Each row is where one point has got to under a steady rotation. How many ticks took it there?
The counts run from 0 to 114.
[ 47 -41   2  28  -7 -12 -12   7   9   0   1  24  31  28   2 -29 -12  20
  16   7  -8  33  32  -5  25 -51] -> 58
[ 33 -51   0  35 -10 -12 -21   0  -4 -37  -9  35  -6  -2  15 -14 -29 -15
 -18  -9 -22   6  12  -9  10 -40] -> 34
[ 42 -43   0  32  -7 -11 -14   5   5  -2   1  26  30  26   3 -28  -5  16
  16   6  -4  35  26  -4  28 -48] -> 17
[ 37 -40  12  35 -19 -27 -22   7   0  -9  -9  11  11  -7   8   4 -43  14
  -2   3 -25  11  36 -15  14 -54] -> 90
[ 39 -45   7  38 -18 -30 -24   6   1 -21  -8  17   1 -12   7   2 -43   4
 -12  -4 -21   3  27 -17  12 -49] -> 85
[ 28 -65  -3  28 -11  12 -19   5  10 -22  -4  45  -6  27  11 -19 -10  -2
 -14 -17  -6  24   9   8   2 -43] -> 112
[ 40 -43  -8  34   2  -8 -11   5  11 -17  -2  38  20  29  10 -38   1   5
   3   1   0  35  12  -5  21 -44] -> 109
[ 27 -51 -12  34  -1   4  -6  10  23 -20  -3  51   7  23  11 -30  -1  -3
 -10 -10   4  26  12   1  -3 -38] -> 113
[ 40 -34  -7  45  -3 -39  -3  17  26 -10  -3  41  13 -11   8 -20 -20  12
 -17  -5  -4  15  20 -25  -3 -46] -> 83
[ 35 -43  -4  30 -14  -1  -3  16  23   9   1  26  23  26  -2 -16  -8  24
  15   6   1  36  28  -4   4 -49] -> 57
[ 31 -48 -10  46  -7 -14  -7  14  24 -18  -6  45  -7  -4   8 -16 -16   2
 -25 -13  -1  15  15 -12 -15 -42] -> 36
[ 44 -42  -2  30  -3  -5  -9   1   8  -8   3  25  25  28   5 -36  -4  13
  15   4  -5  35  24  -4  25 -48] -> 104
[ 35 -48   1  39 -28 -12  -9  23  24  13   0  23   6   2  -6   2 -30  27
   0  -3  -9  21  36  -7 -14 -54] -> 92
[ 41 -42  12  25 -19 -16 -19   1  -5   2  -3   9  20  11   5  -7 -33  17
  20   2 -18  19  38  -2  22 -57] -> 54
[ 36 -48  -1  38 -13 -23 -24   2  -6 -33 -12  29  -2 -11  12 -14 -35 -11
 -19  -8 -21   4  15 -13   8 -45] -> 80
[ 38 -34 -12  43   3 -23  -4  14  21 -27  -4  46   9  -6  10 -29 -15   2
 -20  -8  -5  16  10 -21  -1 -41] -> 78
[ 41 -50   2  24  -8   1 -25  -8 -14 -17  -1  19  21  29   8 -27 -14   2
  11  -1 -14  31  23  -1  32 -44] -> 105
[ 30 -63   7  25 -25   5 -25   0  -2   0  -4  17  10  22   5   3 -24  14
  16  -1 -17  18  32  10  17 -50] -> 14
[ 35 -44  11  28 -23 -28 -23   4  -4  -3  -5   8  15  -2   5   2 -38  16
   6   4 -22  14  35 -10  14 -55] -> 49
[ 30 -57  -1  26 -25   4 -15  19  17  11  -3  21  11  24  -1   3 -17  21
  14  -1  -6  27  38   7   0 -49] -> 56
[ 30 -62   9  24 -26  12 -29   1  -1  -3  -2  17   8  29   7  -7 -19   4
  14  -5 -16  19  29   8  16 -48] -> 60
[ 31 -67   5  24 -15  10 -26  -3  -7 -13  -5  27   4  33  11 -10 -14   2
  10  -5 -16  25  21  12  19 -45] -> 106
[ 32 -63   1  32  -9   1 -27  -4  -8 -32  -8  34  -4  21  18 -19 -19 -11
  -6 -11 -13  17   8   4  21 -43] -> 70
[ 33 -53   7  34 -29 -15 -18  13   8  -4  -9  22  -3  -5   4  12 -41  14
  -3  -7 -18  11  34  -7  -7 -55] -> 4
[ 33 -54   3  33 -20  -8 -10  19  24  15  -1  23   9   9  -1   8 -25  26
   3  -4  -6  20  33  -2  -8 -54] -> 51
[ 39 -28   3  33  -7 -40 -10  10   4  -4  -7  17  21  -8   2 -10 -29  20
   0   2 -13  13  32 -21  18 -53] -> 89
[ 42 -50  -2  28  -4  -6 -23  -8  -8 -25  -4  33  17  27  13 -32 -11  -3
   5  -5 -15  26  16   1  33 -38] -> 23
[ 33 -59   1  29 -22  10 -15  12  19   6  -1  23   7  28  -1   0 -14  15
  13   0  -6  30  30   9   0 -50] -> 15
[ 32 -51  -5  29 -10   4  -5  13  21   4   4  32  23  29   2 -20   2  23
  17  -2   1  35  23  -2  10 -50] -> 103
[ 38 -41 -12  34   7  -9  -8   0   9 -27  -4  43  13  20  15 -40  -6   0
  -7  -4   3  30  12  -8  16 -43] -> 27
[ 41 -42  -8  37   3  -8 -10  -1  10 -27   3  39  21  29  15 -41   2  -4
  -3   1  -1  25  12  -4  21 -41] -> 68
[ 39 -32  -1  40  -9 -30  -1  20  23   2  -2  25  19  -5  -3 -11 -26  27
  -1   1  -6  21  29 -16  -3 -52] -> 47
[ 30 -65   4  29 -11  10 -26  -4  -7 -32  -6  35   3  27  13 -23 -17 -14
  -4 -13 -19  15  12   4  20 -41] -> 111
[ 41 -37   2  33 -16 -18  -2  21  23  10   0  26  22  10  -2  -6 -18  30
   9   5  -1  29  35  -9   1 -53] -> 52
[ 38 -41   1  33 -11 -15  -7  16  21  14   8  25  29  18  -3 -10 -15  29
  14  -2   1  32  31  -6   7 -51] -> 11
[ 35 -55  -2  38  -9  -7 -21   1  -7 -39  -8  36  -5   2  16 -19 -28 -16
 -17 -12 -20   7  16  -8  14 -36] -> 75
[ 44 -47  -2  31   1 -10 -19  -5  -7 -34  -7  35   9  17  16 -33 -12 -11
  -8  -5 -12  17  13  -5  26 -40] -> 28
[ 39 -36 -12  43   4 -17  -7  10  13 -31  -5  50  11   6  16 -39  -8  -7
 -17  -5  -3  21   3 -14   5 -42] -> 32
[ 40 -43  -5  28  -1  -4 -11   5   4 -17   1  35  23  27   7 -39  -3   8
   5   1  -1  29  16  -1  25 -45] -> 22
[ 42 -33  -3  43 -10 -34  -5  16  24  -3   0  36  17 -13   1 -13 -23  22
 -11  -4  -6  18  28 -25  -6 -49] -> 1
[ 27 -67   7  24 -16  13 -25   0  -8 -10  -3  22   9  31  10 -12 -19   2
  10  -4 -18  22  26  11  14 -42] -> 19
[ 45 -37   3  32 -13 -31 -13  10   4   2  -1  15  25   6  -1 -16 -24  24
  11   9 -11  25  35 -18  17 -54] -> 94
[ 34 -61   0  32 -14  12 -27  -5  -1 -28  -3  29   1  28  15 -19 -17  -9
  -4 -10 -14  22  17   9  21 -41] -> 24
[ 42 -44  10  28 -21 -20 -20   3  -3  -5  -5   9  22   7   4  -2 -38  17
  13   4 -22  20  37  -9  23 -52] -> 95
[ 31 -56 -10  40  -7   1  -8  12  23 -22   0  52   4  18  12 -30  -5  -1
 -13 -12   0  21   7  -1  -7 -39] -> 72
[ 40 -52   4  27 -13  -6 -23  -2 -10  -9  -3  15  18  31   7 -18 -23  12
  16   3 -15  26  26  -1  32 -45] -> 59
[ 41 -41  -2  39  -1 -24 -12   0  -2 -35 -10  40   4   1  14 -30 -22 -10
 -18  -7 -13  12  12 -17  18 -41] -> 33
[ 31 -64  -8  34  -8  15 -17   7  11 -22  -5  48  -8  18  15 -13 -12  -4
 -11 -16  -6  12   8   8  -4 -39] -> 71
[ 35 -51   7  33 -25 -14 -19  13   8   3  -7  13   8   2  -2  13 -37  14
   7  -1 -19  13  33  -3   5 -56] -> 50
[ 29 -67  -4  25 -17  20 -20   8  11 -10   0  40   4  32  11 -12  -5   7
   1  -8  -5  29  20  11   4 -43] -> 107
[ 29 -60  -5  39 -13   0 -16   8  13 -28  -7  44 -14   1  17  -7 -25 -10
 -24 -19 -11  10   9  -4 -12 -37] -> 76
[ 39 -43  -8  37  -1 -13  -8   7  13 -31   1  45  14  15  16 -43   1  -7
  -8  -6  -1  23   5 -10  17 -41] -> 114
[ 38 -43  -1  31 -11 -10  -6  16  22   9   3  28  25  18  -2 -14  -6  30
  14   3   0  28  33  -6   6 -52] -> 98
[ 33 -44   0  41 -20 -21 -10  19  26   1  -5  34   1  -8   4   5 -32  19
 -11  -5  -9  17  28 -14 -17 -50] -> 87
[ 38 -31  -4  42  -3 -35   2  18  20  -8  -2  37   9 -14   7 -15 -23  13
 -10  -3  -7  15  22 -21  -3 -47] -> 42
[ 33 -41  -2  45 -18 -21  -5  24  30  -2  -5  37   1 -13   2   5 -24  13
 -15 -11  -6  16  25 -16 -18 -47] -> 0
[ 40 -50  -3  31   3  -8 -20  -8  -6 -30  -5  35  12  23  18 -36 -12 -11
  -3  -3 -11  23  11  -3  31 -37] -> 69
[ 35 -47  -3  26  -1  -4 -20  -6 -10 -29  -1  35  16  24  14 -36 -12  -4
   2   0 -13  28  15  -1  32 -43] -> 110
[ 34 -58   1  32 -24   0 -13  18  22  16  -1  25  12  20   1   5 -21  21
  10  -4  -9  24  30   4  -4 -55] -> 97
[ 31 -50   4  40 -23 -19 -20  14   9  -9  -5  26  -6 -11   9  10 -44   4
 -14 -10 -18   4  25 -11  -9 -45] -> 86
[ 40 -31 -12  40  -2 -35  -3  14  20 -22  -2  43  12 -13  13 -27 -18   3
 -18  -6  -3  16  14 -23  -1 -43] -> 37
[ 40 -33  -4  34 -14 -24  -6  19  23   9   0  24  24   3  -7  -9 -24  29
   4   0  -2  26  32 -14   0 -54] -> 93
[ 39 -33   0  40  -3 -38 -15   9   4 -27  -6  33   9 -12  12 -23 -30  -1
 -17  -4 -16   9  11 -23  18 -47] -> 38
[ 28 -64   0  27 -13  15 -20  11  10 -19   0  46  -4  34  12 -21 -11  -8
  -3 -10  -4  19   8   7   2 -43] -> 25
[ 41 -36   2  29  -9 -30  -8   8   6   4  -4  11  30   9  -2 -17 -22  25
  14   5  -9  25  33 -12  20 -53] -> 53
[ 40 -43  -4  38   2 -25 -16  -3  -2 -39  -6  40   7   8  22 -35 -20 -11
 -15  -5 -10  19   9 -10  22 -40] -> 74
[ 33 -66   5  28 -20  13 -27   1  -7 -22  -2  29   4  33  15 -22 -18  -6
   2  -7 -18  20  15  12  22 -45] -> 65
[ 34 -47  -4  32 -12   1  -8  15  21   3   2  29  23  28   1 -18  -6  22
  12   1   1  35  24  -1   5 -49] -> 16
[ 43 -47   9  24 -16 -13 -23  -1  -6  -5  -4   9  20  20   1 -12 -25  18
  19   4 -18  31  31  -2  28 -52] -> 13
[ 42 -32  -3  39  -2 -33 -15   2   1 -33  -4  33  10  -6  12 -28 -24   0
 -19  -5 -13  11  12 -25  15 -41] -> 79
[ 41 -50   6  26 -16 -11 -22  -2  -8  -3  -5  13  21  24   7 -14 -25  12
  17   7 -15  27  31   0  32 -46] -> 100
[ 43 -30   2  36 -11 -38 -10   8   4  -2  -5  16  29   1   0 -14 -27  24
   7   7 -14  21  34 -13  19 -53] -> 7
[ 36 -48   2  22 -10  -1 -22  -6  -8 -13  -2  21  20  27  10 -19 -17   8
  14   1 -15  29  25   3  31 -45] -> 18
[ 45 -30   1  40 -10 -39  -9   7   6  -9  -8  21  17 -14   8 -12 -34  17
  -3  -1 -12  15  29 -22  12 -55] -> 2
[ 38 -52  -8  29  -7   7  -6  14  21  -4   6  37  19  34   4 -26   1  17
  11  -5   0  32  20   2   6 -47] -> 62
[ 30 -64   0  31 -16  14 -17   9  14  -7   2  33   7  31   6 -11  -9   6
   4 -12  -3  29  19  13   4 -44] -> 20
[ 35 -43  -7  38 -17 -23  -9  19  28  -5  -4  38  -6  -8   9  -4 -27  10
 -17  -8  -6  13  18 -15 -17 -48] -> 41
[ 45 -28   4  38 -13 -36  -9   9   9  -5  -9  14  21  -6  -2  -9 -33  24
   8   8 -11  16  36 -21  17 -52] -> 48
[ 33 -64   0  30 -22  15 -12  12  16   7   0  28   7  31   2  -3 -13  17
  17  -3  -6  28  26  11   2 -48] -> 102
[ 31 -49 -11  38  -3  -7  -7  13  27 -26  -3  54   0   8  14 -27  -6  -4
 -18 -15   3  22  11  -8  -7 -43] -> 31
[ 31 -48   1  38 -21 -17  -8  22  24   9  -1  28   4  -4  -2   8 -30  22
   3  -4 -10  16  31 -10 -11 -51] -> 5
[ 31 -49  10  33 -26 -13 -22  12   5   3  -5  17   0  -2   2  12 -40  14
   2  -2 -18  10  34  -4   0 -51] -> 91
[ 37 -48   7  40 -14 -29 -19   1  -5 -27 -14  31  -1 -14  13  -6 -44  -7
 -17  -6 -23   1  20 -16   5 -47] -> 39
[ 43 -35   3  26  -7 -18 -12  10   9   5  -2  16  29  22  -3 -22 -12  24
  20   7  -7  35  33  -9  23 -54] -> 99
[ 32 -56   8  28 -29  -6 -20   7   5   7  -7  13   9   8   0  10 -33  15
  10  -1 -18  16  36   1  10 -53] -> 9
[ 31 -51  -3  42 -16 -12 -17  13  12 -20  -6  34 -13  -8  13   2 -35  -6
 -20 -14 -16   0  20 -11 -12 -42] -> 81
[ 42 -51   1  24  -6  -5 -24  -4  -5 -21  -4  26  16  27  12 -26 -11  -1
   7   3 -15  23  22   4  32 -45] -> 64
[ 46 -30  -2  39  -8 -41 -12   6   4 -18 -11  30  15 -17   8 -17 -32   6
 -12   0 -12   9  22 -28  16 -46] -> 84
[ 37 -53  -9  32  -6  10 -11  14  22  -9  -1  45  13  35   8 -28   4   9
   0  -5   2  33  13   0   6 -48] -> 108
[ 28 -62  -9  34 -10   8 -14   5  11 -27 -10  47  -6  19  14 -15 -17 -13
 -17 -14  -6  12   7   2  -3 -43] -> 30
[ 30 -61  11  26 -29   0 -22   4   2   3  -4  14  10  22   1   6 -27  13
  16   0 -15  23  38   5  12 -51] -> 55
[ 27 -68  -6  26 -16  19 -19   6  11 -12   0  42  -3  30   6 -14  -7  -4
  -2 -11  -5  24  16   8   3 -41] -> 66
[ 42 -28   0  36  -8 -41 -13   7   7 -13  -8  27  17 -11   8 -15 -30  15
 -12  -3 -14   9  26 -26  13 -50] -> 43
[ 28 -51   4  38 -25 -19 -20  15  10  -6  -6  20  -4  -8   3  13 -41  10
 -10  -4 -21   7  32  -9 -14 -52] -> 45
[ 37 -41  12  38 -21 -31 -20   4  -3 -12  -9  21   6  -8   6   0 -45   4
 -10  -3 -25   8  27 -15  10 -48] -> 44
[ 32 -61  -1  35 -10   2 -24   0  -4 -37  -9  39  -2  14  18 -24 -21 -18
 -14 -13 -18  11  15   1  14 -38] -> 29
[ 29 -44  -4  45 -14 -18  -4  20  30 -14  -7  43  -3  -9  11  -6 -26   5
 -23 -14  -4  15  19 -18 -17 -45] -> 82
[ 34 -53  -6  32 -10   8  -9   8  22  -6   6  38  16  31   6 -26   3   9
   5  -4   5  32  18   3   7 -44] -> 21
[ 41 -30  -1  40 -12 -34  -2  20  22  -1  -5  31  14 -11  -1  -9 -28  21
  -6   0  -8  22  29 -23  -2 -52] -> 88
[ 30 -52   3  31 -24  -5 -10  18  23  11  -1  23   9  12  -8   1 -21  22
  10  -2  -6  27  34   0  -5 -54] -> 10
[ 33 -56   9  26 -28  -3 -25   7   4   3  -5  13  10  16   4   8 -33  14
  11  -1 -20  20  34   4  11 -52] -> 96
[ 30 -57  -3  36 -15  -8 -18  11  13 -29  -4  40 -11  -2  13  -5 -27  -8
 -22 -17 -13   5  12  -7  -8 -39] -> 35
[ 38 -34  -1  36 -12 -30  -2  20  24   7  -1  26  18  -3  -4  -9 -25  31
   4   0  -6  25  30 -14   1 -57] -> 6
[ 30 -54   1  39 -21 -16 -16   8  13 -15 -12  32  -9  -8  10   3 -35   0
 -21 -14 -15   8  22 -12 -12 -44] -> 40
[ 41 -41 -10  39   7 -15  -8  12  15 -28  -7  49  11  11  16 -38  -2  -4
 -14 -11  -1  21   7 -13  12 -40] -> 73
[ 40 -40  -4  23  -2  -8 -12   2   5 -12   1  31  25  33   7 -38  -3  11
  11   1   0  33  17  -3  26 -40] -> 63
[ 34 -44  -1  41 -22 -17  -9  21  26   7  -5  29   2  -7  -1   5 -32  21
  -3  -6  -6  15  27 -11 -14 -53] -> 46
[ 33 -57  -8  35  -5  10  -8  13  19 -11   2  50   9  31   8 -30   5   4
  -3  -9   7  33  12   2   5 -44] -> 67
[ 31 -45 -10  43  -5 -10  -9  20  26 -20  -6  53  -3   2  12 -19 -13  -4
 -19 -16  -1  14   9  -9 -14 -37] -> 77
